Each path below is one point turned by a fixed rotation once a step. After each direction that follows a path, write how fast that rotation turns it, in degrees a step (0 if it stays still).
Each turn is a multiple of 5 degrees from 10 to 175, or 0.
Each row of a path follows its step; steps can be skipped.
Path 1:
step 0: -208 -85 -316 -170 -156 -18 -156 -32 196 -94 36 155 -1 178 -351 78 95
 -269 -13 170 -191 -121 -35 -37 -348 -55 68 85 -76 -20 120 100 -86 -87
 199 99 -279 -243 -340 -106 -171
step 1: 96 -56 -10 -155 131 -154 -205 8 -27 84 330 -92 -207 36 -201 8 -33 102
 133 -158 21 -146 304 144 -242 41 35 -224 -339 5 -2 -118 -336 100 193 1
 -403 -9 -96 198 216
step 2: -15 -82 243 -21 -422 -86 -257 -85 149 -42 48 -108 24 -9 264 210 -215 78
 54 199 -75 100 85 -161 -224 -60 255 1 -4 -23 7 -299 -201 -82 125 130
 -118 -67 -228 -187 410
step 3: 158 -191 -86 -16 -81 122 -39 -96 -152 -186 -132 -272 -131 194 21 -41
 -217 67 -146 -85 -179 -335 142 -363 -81 16 180 -80 -234 192 224 125
 -303 -2 -154 -74 -12 -293 -167 -206 -53
step 4: 62 213 -89 162 -265 -155 153 75 143 207 -52 -300 104 91 -55 100 95 206
 -198 -267 -247 -349 292 -232 -99 109 -84 180 -98 90 -8 -162 -135 -115
 242 -92 32 114 81 128 223
step 5: -9 108 20 -180 -192 137 156 -251 21 14 -49 95 -172 -26 213 -101 -368 434
 83 74 232 -60 267 -305 -185 159 -160 183 28 118 -178 -18 -58 -341 70 62
 46 100 -88 9 -99
step 6: 172 60 6 244 299 26 -91 -151 -8 -46 -108 -46 87 22 -50 196 -31 118 3 -2
 3 -35 -42 -260 -438 35 -156 249 57 476 136 -25 -29 41 -6 -153 234 259
 -189 -209 -167
step 7: 22 -11 118 72 40 66 106 -78 315 4 23 -61 -227 64 -484 -173 -191 23 69
 -123 -32 116 -140 -331 110 321 -160 -26 -14 57 176 32 -40 -8 324 -19
 305 327 17 92 139
step 8: -19 129 -160 -222 61 -88 25 149 -211 105 -15 -55 -182 81 92 -206 -4 5
 244 279 104 167 220 -42 31 14 41 -7 373 361 177 103 29 -106 113 -89 270
 338 -130 68 317
12 89 20 -14 -74 -90 27 58 25 18 -49 -26 -50 -38 14 -91 37 -55 -91 23
 -23 -48 138 -22 43 20 -24 58 46 -35 4 69 10 54 -96 -3 46 -82 -32 -3 -21 : 70
-56 27 48 -107 125 -14 -24 36 58 31 22 -48 -81 -118 -106 13 -15 -41 -82
 23 30 11 -59 -36 -61 -7 -56 15 44 41 -50 -38 26 -31 9 23 -50 25 -57 -25
 -42 : 55
-59 67 98 84 25 -11 26 56 26 22 -18 -11 87 14 55 4 109 -15 -41 -7 -34 -9
 23 20 -50 -41 43 47 -22 53 7 -92 71 115 102 11 -19 59 -15 -48 51 : 155
-14 -12 -41 22 -1 39 6 -19 63 14 14 -8 42 -34 99 -66 -24 101 -116 -105
 -46 -31 -72 -9 -18 -112 -47 -15 16 53 -125 67 -32 -14 0 -8 54 -40 1 10
 33 : 45
4 -38 -8 54 14 4 -89 -62 -18 25 9 -15 -18 -86 16 -3 -77 5 77 22 -9 -41
 103 5 -86 -17 -29 -25 54 -33 -62 27 117 43 -16 41 -15 1 122 -112 43 : 100
Path 2:
step 0: 87 -222 123 79 173 81 62 91 -91 -19 -15 175 -27 -125 75 -108 -45 247 30
 97 101 265 -277 66 134 -171 127 -266 -340 -85 314 -64 -162 91 73 139
 354 -56 -54 -235 57
step 1: 27 72 -291 -2 216 -367 -408 -180 -21 105 -90 -136 -76 -130 62 -7 -68 59
 60 198 -63 -8 -155 150 198 24 -68 -247 58 -178 316 59 -97 -260 189 -145
 6 16 112 28 20
step 2: -63 -207 -182 -371 -161 -276 -91 56 -220 153 150 -225 273 -143 -43 -144
 64 79 237 -133 127 -154 -49 76 -148 21 -223 114 92 243 -141 178 138
 -178 209 -65 -34 -44 58 -76 -31
step 3: 122 151 15 -291 -464 -96 156 -86 -65 75 -44 138 71 312 -90 -32 -164 -57
 -173 -183 294 95 -56 69 -57 -208 -53 36 -344 9 -44 182 136 -97 -196 -5
 -11 -191 -43 116 10
step 4: -75 109 279 54 -204 276 -55 -314 -15 -128 -280 102 -8 21 -206 49 -267 63
 -150 66 -59 70 -144 167 264 -37 129 -87 -111 74 -253 -154 -31 -25 335
 49 94 -174 229 13 3
step 5: 15 -73 120 116 175 -48 -282 -137 78 -34 -191 -121 -104 -233 -183 -16 -12
 233 136 456 -201 133 14 -120 -291 3 -196 51 -224 178 -124 -85 -130 -62
 -40 188 -148 -15 61 -5 216
step 6: -67 70 -144 40 -82 -43 -175 368 136 168 -68 61 145 69 127 16 273 -73 79
 27 -472 -19 -186 -7 -106 -103 -199 136 85 -43 -44 402 -235 -170 -61 181
 -115 -86 90 50 -14
step 7: 63 20 -103 29 101 47 291 92 -193 57 -60 241 27 -93 152 -243 152 72 -79
 -61 -38 61 -141 127 -166 -179 -2 -2 37 188 5 277 186 271 -36 -109 148
 -292 170 98 -463
step 8: 271 155 16 90 -185 -210 -116 -247 142 -308 -38 62 -101 -161 236 42 -198
 -58 18 -80 74 61 -110 -34 -237 -103 269 -148 -68 -15 190 -132 122 17
 141 169 307 112 94 200 -251
3 -118 65 -52 45 -42 60 21 89 -36 -56 59 -43 38 54 -130 -38 35 17 2 55
 -63 3 -16 -107 -29 -64 22 -57 -3 6 -35 17 12 33 12 -31 89 43 -55 13 : 140
-9 22 -26 -193 -39 70 -17 61 -60 45 -1 -69 -18 27 30 -14 20 36 -67 -65
 -91 27 64 -35 -70 2 -28 5 45 -25 -4 86 20 40 -50 -28 3 43 65 -39 -3 : 90
-17 13 -96 12 96 -25 23 -37 -74 27 87 79 44 0 14 -6 -28 0 39 -87 -76 -56
 47 47 -87 -36 19 70 -24 -3 88 -23 -5 -114 17 -18 -43 -52 46 -5 -68 : 70
-66 -59 -28 40 -38 85 -22 19 17 -25 -16 -18 -10 18 9 -47 -63 -105 -82 24
 -59 -102 -124 10 61 41 19 50 41 -43 17 48 18 -48 54 -90 -35 40 71 57 1 : 145
8 147 36 77 -4 19 52 34 -5 -47 -32 -42 8 -58 49 -58 44 -73 11 26 -86 -54
 -8 -78 -97 -37 36 -28 -62 2 -91 -5 -60 63 6 -4 -77 -23 12 -7 -63 : 35
Path 3:
step 0: 114 -325 -156 -6 -322 -47 -15 52 -202 152 -225 -227 -289 151 -186 -25
 -82 52 -113 -270 115 202 77 252 -292 -27 172 133 -65 -84 -103 -3 34 199
 98 192 -283 -65 -185 -134 -81
step 1: -62 -183 172 -118 -109 241 -316 133 -133 -37 -71 -52 -91 -165 77 135 106
 -209 -309 -418 -67 380 32 35 73 86 39 -43 87 -125 -34 -130 -218 0 253
 -76 -185 -140 -94 298 155
step 2: -343 -23 -82 -215 -188 211 -98 -330 93 207 98 -51 170 284 75 1 -34 46
 -255 -105 130 149 -124 275 26 29 -82 127 301 -35 -366 -181 87 -26 168
 31 -189 87 108 126 -74
step 3: -184 40 321 89 271 -26 -147 -210 2 -87 -199 82 -57 224 224 148 180 187
 138 -329 200 3 -415 129 107 134 -64 44 364 22 128 -160 17 5 17 -97 -21
 40 -120 11 157
step 4: -283 50 44 -188 187 -275 266 -247 -150 -7 -231 6 62 337 -53 -138 -40 -51
 120 -81 -206 -48 -216 192 -52 -29 207 -182 188 99 112 -27 -107 -187 310
 28 126 -24 55 88 -327
step 5: 261 -106 -29 -158 246 -361 101 -38 0 88 -292 147 -34 287 -90 150 -94
 -233 -144 -86 -73 -136 -76 151 82 -360 -69 -18 163 -74 284 -172 -248 95
 -144 127 13 141 -224 82 176
step 6: -83 -180 -5 30 -149 -334 7 -24 352 15 -160 100 -80 234 -98 123 15 -145
 -108 -34 -187 -189 45 26 -1 42 253 322 -264 -68 98 109 -337 -111 240
 279 -278 -115 26 149 -26
step 7: 349 155 161 -94 18 52 -263 -60 245 24 -204 228 -150 -14 -24 72 -227 60
 -336 98 -173 -27 334 21 19 31 23 276 198 -77 -66 -13 -27 -155 336 -52
 -84 65 -305 66 47
step 8: 30 406 40 -59 -350 -86 44 -147 -22 -51 10 79 -37 2 -85 227 -2 190 -187
 -95 133 -143 -99 165 67 152 -93 122 144 -304 -208 386 -243 -127 274 -38
 -76 13 167 -190 178
-102 -58 92 -72 -25 9 4 54 -31 48 -37 -85 9 75 68 -60 103 -57 -7 -95 -55
 19 9 35 -10 -2 -22 49 60 8 15 2 91 65 -5 49 50 59 -13 49 17 : 25
-70 0 27 103 55 49 -6 18 2 -35 -9 10 -68 -37 -33 -114 66 52 -7 -29 -115
 9 -53 12 41 52 -21 31 -61 -37 14 7 -72 -27 -25 20 -4 -105 -94 37 -88 : 130
30 -69 -12 13 -15 -4 17 37 8 94 13 -18 76 44 -23 74 36 34 6 -27 -49 37
 63 -21 -85 -67 -74 -69 -29 -35 -12 -77 -93 -19 -16 43 59 -139 37 68 48 : 80
-4 -133 -44 94 6 81 11 -19 -46 -72 21 55 6 52 11 -20 -25 26 -48 -16 18
 -50 -16 17 -6 46 43 -51 91 -97 48 -51 42 56 -6 -67 2 8 114 75 -29 : 40
Path 4:
step 0: 33 6 69 -6 84 -196 24 50 -225 -232 -168 -103 44 4 75 -79 140 143 119 -67
 106 -156 -116 2 64 -216 -163 -75 96 185 22 -134 410 165 13 -68 4 47
 -356 601 -28
step 1: 13 -86 -236 -95 122 -158 41 -67 -137 -354 -39 -34 -333 -39 -166 -251 38
 -48 274 29 163 159 12 11 183 -146 -164 -230 153 110 23 -182 419 97 -242
 -81 178 -122 -15 34 154
step 2: 39 -267 -417 -10 205 -62 -196 146 70 -183 70 269 -140 -41 212 -83 -25
 -16 48 -20 127 79 95 -151 135 -125 -365 -73 -134 247 214 -107 -139 24
 -339 -9 129 78 -4 21 280
step 3: 121 -65 -188 -45 6 -49 32 3 11 -192 76 261 283 -88 120 -27 -121 -140 292
 61 151 -28 -473 -16 -70 -119 -291 43 -152 51 118 130 -341 226 -251 34
 220 30 -13 188 10
step 4: 197 212 -158 -265 104 188 -33 -211 132 106 55 -99 -16 -393 49 -130 -283
 -57 330 -76 3 26 -349 96 155 -13 -300 55 100 110 -186 253 -150 80 -100
 -130 62 -88 176 -47 -30
step 5: 208 171 28 -176 263 223 -282 55 -73 176 6 95 -34 -198 307 86 53 -157 -40
 -254 69 -162 41 156 285 67 -134 -31 143 220 -102 138 -230 118 162 -390
 113 -45 111 162 -55
step 6: 188 181 331 -112 213 -107 -62 -84 -227 -231 -83 195 -65 -86 -62 63 313
 -358 113 3 18 -255 -94 96 189 -72 115 35 45 8 6 -122 -226 349 164 -280
 -85 -111 160 67 -5
step 7: -79 131 145 -80 226 -215 81 -198 2 -35 -4 44 -229 -488 -223 66 232 -136
 28 20 -244 -220 104 -19 17 -148 -104 88 116 185 77 -137 -2 135 -72 -89
 -381 216 150 -45 219
step 8: -213 189 193 56 203 -95 124 -12 -180 63 167 73 -202 -309 35 138 99 -70
 -298 -104 144 -97 -18 -39 -191 -102 -201 -154 10 227 248 65 138 123
 -151 24 -63 389 -219 267 88
61 93 27 5 76 28 82 -111 9 76 53 -79 109 9 28 -23 -109 27 -2 -53 30 -35
 -31 -36 -45 52 11 -28 -15 55 -32 4 57 -23 6 55 20 16 -43 80 52 : 80
23 4 -16 4 -24 -43 -8 8 35 -82 -40 -40 110 -3 8 -53 -15 -85 10 28 -25
 -69 4 -5 -4 -85 3 109 -10 -82 12 -37 -79 1 24 58 -108 -85 -83 89 21 : 110
21 -60 -61 -27 51 -17 -10 -25 -20 -34 32 -61 -55 51 -6 -4 -86 48 51 55
 -6 52 99 41 -47 28 -24 38 -14 -9 10 82 -111 84 -89 83 101 -7 -54 18 -40 : 45
-72 -11 12 -1 64 32 -35 20 23 61 8 3 -10 -37 65 -72 -10 -89 -41 -96 113
 85 90 -17 -17 72 -41 -56 70 -114 20 4 -23 -6 -57 -10 -78 -26 -31 -4 12 : 115
75 -91 -31 74 35 -40 -26 25 24 102 -27 64 15 -40 49 1 -8 73 -49 -36 -41
 -78 109 -5 23 -57 -134 24 18 25 -85 6 14 -18 38 70 -32 45 24 -3 -26 : 135
5 -8 7 -11 7 62 17 -60 -33 2 30 97 -84 45 -58 -20 13 53 -60 65 -21 -22 4
 -95 -73 -16 -23 23 139 38 88 -52 50 -20 -42 21 -44 -81 -38 80 -47 : 45
Path 5:
step 0: -83 216 4 -246 -113 -100 -43 47 211 -293 198 23 47 -26 -70 400 43 271
 -153 254 46 37 -142 200 130 138 -227 -48 216 274 162 -195 188 130 -90
 -51 63 -90 -281 -24 -26
step 1: -128 222 -378 34 123 -285 -216 -58 22 -115 -161 -80 -8 -13 -146 -213 118
 140 -123 -99 -51 -338 357 82 -131 -255 -185 -61 -17 -103 109 24 -230
 -88 62 -188 31 155 -275 109 178
step 2: -4 172 -95 -187 81 -123 3 189 -131 -178 -66 159 -201 -88 -51 71 -264
 -148 34 -48 134 67 148 186 -224 -46 124 6 -32 325 -188 383 330 -148
 -262 51 25 62 89 -323 98
step 3: 89 44 244 -32 72 305 94 -215 92 113 -171 212 92 -215 -89 -61 -217 233
 -185 46 374 -250 176 297 48 63 122 47 -7 60 101 -5 -138 339 -106 -200
 -88 41 -192 -4 -75
step 4: -166 202 196 -52 -8 -173 -77 254 -245 -3 329 99 -138 148 192 -146 -62 57
 93 -28 52 -176 199 -131 192 233 -33 389 -104 -201 -23 -55 4 -219 -110
 -193 -43 20 -320 -124 -40
step 5: 130 -142 -107 -301 4 175 212 -149 -129 -70 47 -111 -98 128 -29 -240 47
 -89 -191 115 -89 -39 -256 148 -21 -3 -96 -254 86 -34 130 218 4 -215
 -322 -327 -151 -277 -178 -195 168
step 6: -168 202 -207 130 -250 56 36 -124 105 87 24 174 24 -99 30 75 -24 180 117
 -247 320 229 45 10 11 -10 -48 -176 103 -192 373 74 311 -130 2 -233 -239
 231 -37 -41 -249
step 7: -147 64 67 -171 57 -12 -352 -350 -162 12 -36 -70 372 -18 -45 298 -62
 -206 47 121 0 42 -31 90 -1 -117 -163 249 -375 10 10 74 -104 -203 -271
 -245 69 146 -78 27 81
step 8: 153 62 88 29 218 -283 -204 -81 -182 -204 -138 -47 -159 303 -146 -72 -459
 165 -128 -61 126 -90 -105 -79 250 -181 102 -253 80 -91 38 44 143 19
 -163 -112 -59 -75 156 69 -277
28 51 22 64 -58 107 42 62 -58 77 109 -45 0 -45 -25 -111 73 -11 -49 -6
 -55 -43 -102 -9 15 55 -38 22 -4 -40 16 -3 49 41 -59 23 49 -10 -51 -39
 -59 : 60
-75 31 -20 -110 23 -10 -11 69 -18 80 24 -12 43 1 16 39 -14 -95 9 -60 -55
 23 62 -35 -22 -2 -29 63 -76 -51 -32 141 -57 -51 5 61 38 -88 -35 37 -41 : 135
-112 8 -13 113 -31 43 -32 30 14 -63 -36 72 -24 117 78 -87 -20 29 71 -65
 -18 86 39 49 -3 -12 -35 0 33 -45 -45 10 -6 55 -91 13 51 1 -14 52 -15 : 155
-16 11 -12 9 -119 33 118 -48 58 -38 51 4 71 56 77 14 -10 -81 0 -7 3 21 7
 -96 83 -43 -71 -40 -6 23 58 -41 -36 -40 -12 24 -109 -41 -49 -40 53 : 55
48 2 -55 2 88 89 71 50 9 1 26 52 53 -33 -17 33 -52 42 -66 -88 17 105 28
 5 -93 73 -51 -30 42 62 3 -37 13 10 -16 -21 -75 -76 86 5 -71 : 115
19 -3 17 -87 -7 26 -36 27 -41 60 21 -17 22 34 82 41 -21 45 117 77 -43
 -25 -50 62 -97 -9 -60 -60 -63 36 -106 -54 47 15 -73 48 -85 10 -16 -32
 47 : 145
-14 -15 41 -35 -10 77 35 -51 12 -126 23 -48 18 -5 1 -7 -28 67 -1 -20 -52
 -4 -15 19 13 -7 64 8 -111 60 14 35 138 -21 13 -12 84 -125 14 60 74 : 140
64 -63 66 -29 35 -62 -40 -17 81 -67 59 -38 -34 19 119 -34 62 52 -50 -15
 -91 21 31 62 -68 32 -22 -15 17 -23 126 46 -23 -39 6 64 -24 23 -41 -40
 -60 : 80
